[[-16 -23 -15 -64 -40  17 -35  -2]
 [-16 -19  -2 -17  28  15 -28   5]
 [-11 -54 -20 -45  14 -18 -14 -10]
 [-33 -40  -9 -28  -3 -13 -54  -9]
 [  5  45  29  -7  27  12 -13   4]
 [ 11  25  71 -19  39  17  -2   1]
 [  3  32  54  -4  88  29 -15  11]
 [-26  24  18 -25 -32   6 -62  -4]
 [ 12 -16 -21  47  -8 -10  44   2]]
=>
[[-16 -15 -40 -35]
 [-16  -2  28 -28]
 [-11 -20  14 -14]
 [-33  -9  -3 -54]
 [  5  29  27 -13]
 [ 11  71  39  -2]
 [  3  54  88 -15]
 [-26  18 -32 -62]
 [ 12 -21  -8  44]]

[[  0 -21  68  34 -13 -47 -59]
 [ 38   0  72  43  23 -64 -41]
 [  7 -25  77  40  -3 -47 -51]
 [  5 -24  78  39  -4 -46 -52]
 [ 15 -22  79  43   7 -54 -42]
 [  2 -22  72  34 -11 -47 -57]
 [ 19 -20  79  45  10 -55 -42]]
=>
[[  0  68 -13 -59]
 [ 38  72  23 -41]
 [  7  77  -3 -51]
 [  5  78  -4 -52]
 [ 15  79   7 -42]
 [  2  72 -11 -57]
 [ 19  79  10 -42]]

[[-89  32  43  21 -48 -68]
 [ 34  -2  63  16 -31  29]]
=>
[[-89  43 -48]
 [ 34  63 -31]]

[[-61  56 -80  72 -71  73  80 -55  56 -62  67  69  65 -61 -78]
 [ 67 -57  80 -77  73 -16 -90  -7 -57  63 -74 -78 -63  65  80]
 [-63 -57  62  59  55  78  68 -68 -57 -63  52  57 -58 -62  61]
 [-81   5  -4  78  -7 -94  93 104   5 -72  73  78  -4 -76  -4]]
=>
[[-61 -80 -71  80  56  67  65 -78]
 [ 67  80  73 -90 -57 -74 -63  80]
 [-63  62  55  68 -57  52 -58  61]
 [-81  -4  -7  93   5  73  -4  -4]]

[[ 56 -14 -57  50  -7   8  29  20  50]
 [-75  18  73 -69   8 -11 -38 -28 -65]]
=>
[[ 56 -57  -7  29  50]
 [-75  73   8 -38 -65]]

[[   4    2   57    5    5]
 [   1 -101   -2   -4    1]
 [  97    8   -3  -80   77]]
=>
[[ 4 57  5]
 [ 1 -2  1]
 [97 -3 77]]
---
[[ 20  42  43 -60 -28]
 [-43 -85 -24  13  16]
 [-13 -57 -36  27   2]
 [ 25  -9   9 -31   4]
 [-46  -6 -23 -58  47]]
=>
[[ 42  43]
 [-85 -24]]

[[-51 -70 -59  62]
 [ 62 -92 -45  85]
 [-40  90 -64 -92]
 [ 46  59  79 -44]
 [ 24  80 -97 -89]]
=>
[[-70 -59]
 [-92 -45]]

[[  18  -19  -32]
 [ -51  -58  -46]
 [  23   53   74]
 [ -43  -85 -104]]
=>
[[-19 -32]
 [-58 -46]]

[[  4 -38 -74]
 [-72 -39   3]]
=>
[[-38 -74]
 [-39   3]]

[[-37  66  34 -51]
 [ 85 -16  18 -74]]
=>
[[ 66  34]
 [-16  18]]

[[-66  58 -27 -10 -52]
 [-77  58 -11 -13 -38]
 [-98  69  -7  11 -57]]
=>
[[ 58 -27]
 [ 58 -11]]
---
[[-36  36  37  37]
 [ 25  74   5   5]
 [-36 -20  22  22]
 [-38  61  53  53]
 [-70  13  41  41]
 [-60  27  53  53]
 [-69 -12  28  28]
 [ 14  73  98  98]]
=>
[[ 14  73  98  98]
 [-69 -12  28  28]
 [-60  27  53  53]
 [-70  13  41  41]
 [-38  61  53  53]
 [-36 -20  22  22]
 [ 25  74   5   5]
 [-36  36  37  37]]

[[-3 74 37  8  2  4 18  5 -5  0]
 [-1  7 45 12  2  0  2  9  8 24]
 [ 2 11 27 44 -2  1  3  4 17 61]]
=>
[[ 2 11 27 44 -2  1  3  4 17 61]
 [-1  7 45 12  2  0  2  9  8 24]
 [-3 74 37  8  2  4 18  5 -5  0]]

[[-87  -4]
 [-42  69]
 [-45  70]
 [-70  90]
 [-41  66]
 [-86 -12]
 [-84  -5]
 [-83  -8]
 [-90  -9]
 [-95 -12]
 [-43  70]
 [ 65 -50]]
=>
[[ 65 -50]
 [-43  70]
 [-95 -12]
 [-90  -9]
 [-83  -8]
 [-84  -5]
 [-86 -12]
 [-41  66]
 [-70  90]
 [-45  70]
 [-42  69]
 [-87  -4]]

[[  3 -58  18  55]
 [-14  66 -35 -95]
 [-60  98 -97  14]
 [ 17 -86  27 -82]
 [ 17 -86  27 -84]]
=>
[[ 17 -86  27 -84]
 [ 17 -86  27 -82]
 [-60  98 -97  14]
 [-14  66 -35 -95]
 [  3 -58  18  55]]

[[  4   4  -1   5  -3  -2  -2  -5   3  -3   9   5   4  11   3  -6]
 [-10 -30  -2  -1   0  -6 -21 -17 -10  22  11   9  13 -36   4  10]
 [ -3 -13  -5  -6 -22  -5   0   3   0  -2   3   6  13 -27   8  10]
 [ -1   7   0   3  10   3  -2   1   2  10  -7  -5  -3   6  -3  -5]
 [ 30  -7  12 -47 -13   9  19   3 -27 -92  20   9 -42  19 -13  25]]
=>
[[ 30  -7  12 -47 -13   9  19   3 -27 -92  20   9 -42  19 -13  25]
 [ -1   7   0   3  10   3  -2   1   2  10  -7  -5  -3   6  -3  -5]
 [ -3 -13  -5  -6 -22  -5   0   3   0  -2   3   6  13 -27   8  10]
 [-10 -30  -2  -1   0  -6 -21 -17 -10  22  11   9  13 -36   4  10]
 [  4   4  -1   5  -3  -2  -2  -5   3  -3   9   5   4  11   3  -6]]

[[ -1 -42 -21 -17 -43 -24 -17 -55 -44 -35  15  56 -17   3 -55]
 [ 39  79 -57  35  78 -22  45 -27 -61 -48 -75 -36  45  16 -85]
 [-41 -85  47 -42 -85  16 -52  14  46  36  71  43 -52 -20  72]]
=>
[[-41 -85  47 -42 -85  16 -52  14  46  36  71  43 -52 -20  72]
 [ 39  79 -57  35  78 -22  45 -27 -61 -48 -75 -36  45  16 -85]
 [ -1 -42 -21 -17 -43 -24 -17 -55 -44 -35  15  56 -17   3 -55]]
